One vector is turned by the same rotation once a tick. Each row is the vector after some number of ticks, and that number follows the row.
The counts run from 0 to 314.
[-10 -24  10   2 -16   1   3 -11   9  31  -6   8  17 -11 -10 -28   1   6
  22 -17  -9 -12 -17  23  -1   1   6 -11  -3 -16 -16   3 -15   3   4  -9
  10   9  26  12  24  -3  -3   9  -5  -3  -7  17  -1   7]
116
[ 10  -8  32  10   4  26 -18 -15   3  -9  -2  21  20  15  11   8  10 -16
  10  27 -18  14   1   0 -13 -10  13   0  -9   5  -4  11  -3  -2   1  11
  16  -2  -3 -15  -9  12 -23   9  -5 -19   5 -18  -6   3]
26
[ -9  14 -10  -6  13  -8  10   6 -34 -22  14  -8 -13   8  38  11  25  -4
  -9  15 -18   3  11  -6   5 -15 -12  11  -1 -11 -12  -6  -2  -8  10  20
   3  -8  15  -4  12  15  15   2   8   4 -16  12   3  -1]
75
[  2  12  -9   1  11  -5  -6   2 -13  -6  -1   7 -23  24  10 -10  16  -5
   9  14 -21 -10  -5 -15   8 -11  -8  13 -12   8   9   3   9   1  -5  39
  -3   0  14 -12 -10   4  14  22  14  11 -18  16   3 -21]
64
[ -1   1   1 -10  -8 -10  -1 -15 -23 -25  15   1   5  -6 -10   1   1  -7
 -17   8 -10  -5   7  17 -11  -9  11  -6   4 -14 -20 -12   8  18   7 -12
  18  -4  20  16  11  -4  22   9 -26   8  -1 -18  -1  30]
302
[ -2  18  -1  -5  18  -7  -8  -3 -12 -33   5   7 -17  15  12   5  10 -15
 -26  20 -10  15  12 -24   6   1 -16  11 -11  -5  18  -2  13  18 -11  18
 -10 -18  -1 -16  -1  12   3   2  -2  10  -3 -11   7  -8]
52
[ 14  18  15  -7  -1 -13   2  -1   5  19 -12  16 -10  13  -5  -1  17   1
   7  25  -7 -19   3 -21  12 -12 -14 -18  -6   2  -7   4   0 -13   0  42
  33 -11 -11  -7  -3 -11  17  -1   8  12  -5   4  -4 -11]
246
[  0  11 -25  -6  20  -5  -7   1 -16   1   2  15 -22   1  13  -9  13  -2
   1  -3 -22  -6 -11  -2  20  -7   1  12 -16   8   1  10  14  18  -6  34
  -8  -3  13  -6   2  -3   0  28  -1   6 -20  13  12  -5]
63
[-16  -5  -3  -1   6  15   9   1  -9   5   6 -18  21  21  18  11  15   0
  24   0 -17  -4  -7   3  -7 -15  -9  27 -21   0  15  16 -18 -24   6 -11
 -18 -17  15  -2   7  -1   8 -10  21  -2  -1   7 -18 -12]
80
[ 11 -18  17  11   3   5  -9  13   3   2 -18  -6  10   3  10 -10 -32  -4
 -11  -9  18   2  -2 -14   0  15  -1  -8   4   3   3  -5 -35 -20  -5 -10
  -2  10   7   3   6  38  -4   0  -1  -4 -18  -3   5 -19]
149
[ -7  18   1  -7   5  18  -4   2   6   7  -4  16  19   8   3   7   0  -9
  -3  13  -3   4   5 -24  25  15 -15  -7  -2  -1  32  -5 -14  -9  -7  16
  -7 -20 -20  15   6   4 -12 -24  -2 -12  10 -24   4   6]
230
[ -2   2 -19 -13 -10   7  -3   4   1   6  14  -3   3  13   9  13   1 -13
  22  -5  -2  -7   3  -2  24   6   3 -17   4  -3  14  -7 -16 -21   1  22
 -25   3   6   6 -10  -9 -31 -20  -9 -23  17  -6  22  17]
218
[-11 -22  16  -8 -10 -15  20  -1  -8 -11   6  -8   9  -3  -4  -2 -11   0
  -6  -5  17   6   8  -8  -2  13  -2 -10   2 -38   3 -16 -13 -13  15 -17
 -18   1  15  11  31   9   2 -15 -11  -4   0   5  -3   7]
125
[  5   2  -4  15   6   5  -4   7 -31  -8   4  11  -7  12   8 -12  -7   3
  28  10  -2 -17  -5  -3 -18  -6  14  -1   3  -7 -15 -14  -1  -1  16  14
  16   2   9  -7 -11 -10  19  30 -15  17 -19  12 -12 -17]
292
[  4  -7  22 -13   6  11 -13  12   8 -30  18  16  -2   9   5  12  -1  -4
   1  17   7  16  16 -17  -4   8  22 -11  18   1   1  -1  -1 -17  19  16
  -9  14 -11  -4  -7  27  -3   6  -8 -16   7  23  15   2]
21
[ 13  -1  -1 -17  -8  25  29   4  10  15   7 -12  21 -13  -4   9  10   2
  14  13 -16  20   3  12   8  -2  15  11  -1  10   2   5  -4   3  13   0
 -18  28 -11  -9  -5  12  -9  -3  10 -13  18  -3   5  17]
205
[ 11 -14  35   2   0  17 -12   9  20 -20   7  14  13  18   3   6   8 -14
  10  17  -1  12  12 -16 -12  10  23  -7   6  12  -1  11  -4 -20  14   4
   1  10  -7  -7 -15  24  -4  -1   1 -17  18  12   9 -10]
22
[ -1   5  15   0   6  16 -18   4  14  -8   1   5  -6  -7  -9  -6   1   2
   8   8   9  22   0   9 -28  -6   6   6  12  34  -9  -4   9  -8  -2   0
   6 -16 -24 -39 -20 -17  -4  10  -1  -1   8   4  -7  -5]
7
[-25  11 -11   7  -3   1  -7  -6  16   8  -3  -7  11  26   6 -17  10   3
  13 -20  -7 -23   2  22 -12   9  -9   3   1  -2   8   2  -9 -15   4  -9
   2 -27  19  15   5  -9  13 -23  12   4  17  25  17  -5]
92
[ -2   4  16   3 -10 -10   1   1 -24 -34   9 -14   7  21  -4  -6   6 -15
  -3  15  -3  -1   9  -4 -33 -10   1  -2   9  -2  -7 -25   1  -5  13 -12
  12 -10  17  -6  -8   5  28  -2 -13  26   2 -13 -11  -1]
304
[ -4  11   0  21  15  24 -15  13 -22 -11   1  27  19   8  23   5 -11  -4
  28  -7  11 -17  -3  -8 -11   5  16  -5  -4 -23   2  -4 -11   8  16  -6
  13 -20   4  16  -2  -1  10  21 -11  10  -5  -1 -12  -8]
288
[-11  -3 -11  -8   5   0 -11  -8 -30 -20   7  -1 -10 -10 -18 -24 -16  -5
  -2 -17  -5  -1 -18   4  -4  -7  -3   9   3   8   2 -19  18  17  -7   1
 -17  -4  11  -7   4 -19   2  19 -28   9 -16 -21  -9   9]
314
[ 19 -15  12  -2 -15 -12  17  18  20  -3 -19 -14   6 -18 -11  10  -9   1
  -5 -14  14   9  -9 -16 -19   3   4  11  -7   7   3  16   6   6   6 -21
  -2  21 -10  -7  -6   8   8  22  22  14   4  -8 -22 -13]
158
[ 17 -12   9  -6  -3 -15  17   7  -3  -1 -19  -4 -10 -32  -5  -3 -16   5
 -26   2   9  19  -4  -2  -1  -3  -3   9  -3   1 -16   7  15  22  -7 -12
  12  26  -8 -14   7  13   3  29   7   6 -27 -15 -13   0]
155
[  7   0   1  -4  -3 -33  -2  15   2 -13 -15  -2 -31 -17  -5 -19 -24   0
 -24 -17  19   5   5  -3   5  20  -8 -20  15  -6 -13 -13   0  13  -6  -1
   4  10   9   4  18   5   3  10 -15  11 -17   9  15  -9]
144
[-27   8   2 -13  21  10  13   3   0   8   1   1  15   3  -6 -16  -5  21
   9   9   7  10   3  -1   2   8  -2  17   2 -19  19 -10  -6  -3   7  -7
 -32  -8   3  15  27  26  16  -4   4   3 -12  19  -9  -4]
102
[-26  19 -13  14  16   4 -10 -14 -10   6  -6   2   0  22  21 -28   4  -1
  11   1  -4 -13   4  20  -7  -1 -14   0  10  -3  -1 -15 -21 -14  -8   8
  11 -28  22   6  14   9   7 -18  -4  -6 -12   7  10  -9]
95
[-13 -18 -10   3   6  16  -5  -3 -28 -24  20   1  23 -10  -4  -6 -18 -12
   3 -20 -10   1 -11  13  -5  -2   0  10   0   2   1  -6 -10  14   4 -22
 -26 -14  10  10   8 -11  -5   2 -22   2   0 -20   0  17]
310
[  0 -16   2  -5   0   0 -20 -11   0 -19  13  18  -8  10  12  27   9 -17
   5 -13  -3  -5   0 -15  16  12  21  -7 -13 -18  16  11  11   7   4   6
 -12  -7  13   9   1 -16 -21   8 -11 -21  18  -8   9  14]
36
[ -2  27  -1  -4   3   9   0   5  14   3  -5  22  12 -17   0   3  13 -11
 -17   0 -20   5   9  -3  24  17 -20  -3  -3  -2   2   8 -13  23 -13   6
   8 -22 -19  -6   7 -12 -13 -19  -1   2  22 -16   9  24]
232
[-30  10  10   2  14  17  11  -5   9  15 -12   6  25  17  -6 -25   1   8
  14   4   6   5  -1  -6 -11   7 -11  10  -1 -16  23 -13  -8  -4   3 -17
 -15 -16   3  10  20  19  20 -10  13   2  -1   3 -17 -16]
103
[ 19 -17 -11 -12  -8 -23   9   6 -14  -8  -2 -24 -33 -18  10  15 -15   9
  -5 -11  16   9  -3  17  -2 -10  12  -1  11  12 -21   0   9  -6  -1   3
   5  32   8 -10  -7  -7  -4  23   1  -7 -19   9  12  -1]
167
[ 16  -3  18  10  -5  -7   5   0   3   7 -31 -14   6 -17  -2  -9 -12  -5
 -21   6   7  12  -6   0 -16  -2  -4  -1  -3  10 -12   5  -2  14 -13 -13
  27  10  -7 -18  -1  15  -1  17   5  12 -26 -26 -23  -9]
154
[ 17 -23  31  -6  -3  26  -9  -3  28 -13   8  16  25  -3  -4   6   5  -7
  -4  10 -18  13   7   6  -9   7  19  -5  -3  10  -5  19 -11  -5  17  -6
   2  10  -9  -7  -7  20  -7   4   3 -14  24  12  14  13]
23
[ 11  -5   9  -8   4 -19  17  18 -15  -8 -12  -8 -15 -24  -2   6 -20   6
 -15   4  20  22  -3 -23   7   3  -1   4  -1  -7  -1  -4  11   3  -3  -5
  -5  25  -7  -8   9  17   6  29   8   5 -33 -16 -18 -13]
156
[ 26 -24   2  -5 -16 -16   1   1   7   7 -11 -34 -12   9  -4  16 -16   7
  10  -1  15   1  -2   8 -20 -11  10   4   1  21   0   0   3 -27  -7  -4
   6  23   9 -12 -27   2   6   4  10  -5  -4   6   3 -18]
169
[  2 -12  -9  -9  10  -3   4  -6   4  17  10   9  15  -5 -20  34  -4  21
   2 -15  -2 -19  -8   2  18   4   0   7 -25 -15   2  21  -4   4  12 -10
  -3 -25 -10   4  10 -38  13   3  10   8  17   5  -3   6]
263
[  7  -2   2   7  22   1 -14   1   2  -5   6   5   7  28  -8   6 -17  11
   6   4   7 -16  11   2  -7   4  -2  -1  -3   0  -2  -8 -20 -18  13  -3
   0 -25  -6  -2 -16  -5  28 -17   2  11  10  30  15 -28]
273
[-23   8 -21   2   4  -6  -6   8   1  -1   7  -9  -1  33  13  -7   5   6
  22 -21  10 -18   2   5  -5   3  -9   7   4 -12  18 -10 -12 -26   9  -2
 -16 -17  16  15  10  -7  16 -21   5   0   8  25  12  -9]
91
[  4   7   4  -5   0   1 -17 -23   9 -12 -10   6  -1   8  -7   4  12 -17
 -35  16 -33   9   5   3   6  -1 -10  11 -20   8   9  15   7  32 -19   2
  11 -21   2  -8  -5   4  -4  -8   1  -1   5 -21  12   1]
50
[ 17   9   8 -20  -7 -24   5   0  15  13  -5  11  -5  -6 -18   5  22   8
  -5  21 -20 -15   7 -13  12  -4  -9 -12  -9   0 -14  12   2  -3   5  26
  32  -4 -11  -7   2 -12  24  -4  11  18   4  15   3   0]
247
[ 18 -10   2  23 -14 -13  -8   6  -3   0 -20 -21 -11   1  23  11  -3 -12
   6 -11  19  -8  -5   7 -19  -9   6  -7   4  10 -12   3   4  -8  -9  -2
  32  14  13 -15 -19  -7 -12  15   6  -9 -11 -12  -7 -12]
165
[  8  10 -34   7  12  19  -7  -5   2  10 -13  -1   1 -22  10   5 -13   1
   0 -16   9  11  -7  30  10   0  11  15   9  20   2   7   5  21 -15 -11
  -2  10 -11  -2 -16  -7 -24  12   1 -20   0 -20  13  12]
186
[ -8  -6 -11 -19  13  -4  21   8 -15  -6  22 -13   6  -4  18   8  14   9
   2  -3 -28   9   1  12   5 -14  -9  28 -15  -7  -7  13  -7  -1  17  -4
 -23   1   7 -11  21   1  14   0  18   7   2  26   8   8]
78
[ 10  -8  28  -6  -4   4  -3 -13   3 -14   1   3  -7  13 -13  13  17 -11
   7  27 -11  22   1 -13 -20  -6  12   2 -17   6   5  10  20   1   7  12
   2   4  -9 -39 -11  -7 -10  15   1  -3   9  -9 -19  -3]
30
[ -4  33 -11  -6  11   7   0  12  -8  -7   2  23  -2 -15  15   1   9 -13
 -13   7  -5   7   8 -17  27  13 -20 -13   4  -4   5  -4  -7  17  -8  25
   0 -12 -25 -10  16 -13 -16 -10  -7   1   2 -15  11  14]
233
[  2   2 -11  10   2  13  -7   6 -14  -3   0  24  11 -19   7 -10  -3  -1
  11 -11 -11 -14   1  20 -14  -4  15  -2  -4  -8 -30   0   0  33  19  -8
  24  -7   9   0  -4 -22  11  28 -11  23   0   4  -4   7]
290
[  6  16  23  -2  -4   1 -20   2  15 -19  -6  19 -19  14  -1  -6  13  -9
   1  21  12   6  12 -15 -18   9  17 -17  15   9  -3 -11  21  -8   9  22
  22   3  -6 -12 -15  12   0  16 -13  -9   7   6   1  -8]
18
[ -9   6   8   1   6  20 -19   0   8 -15   4   8   7 -29  -2  10   4  -8
 -10  -2   7  17  -1  22 -15   4   5   3  16  23 -20   7   0  12  -2 -17
   9 -21 -18 -14  -3 -24 -11   1 -13 -12  13 -12   0  22]
4
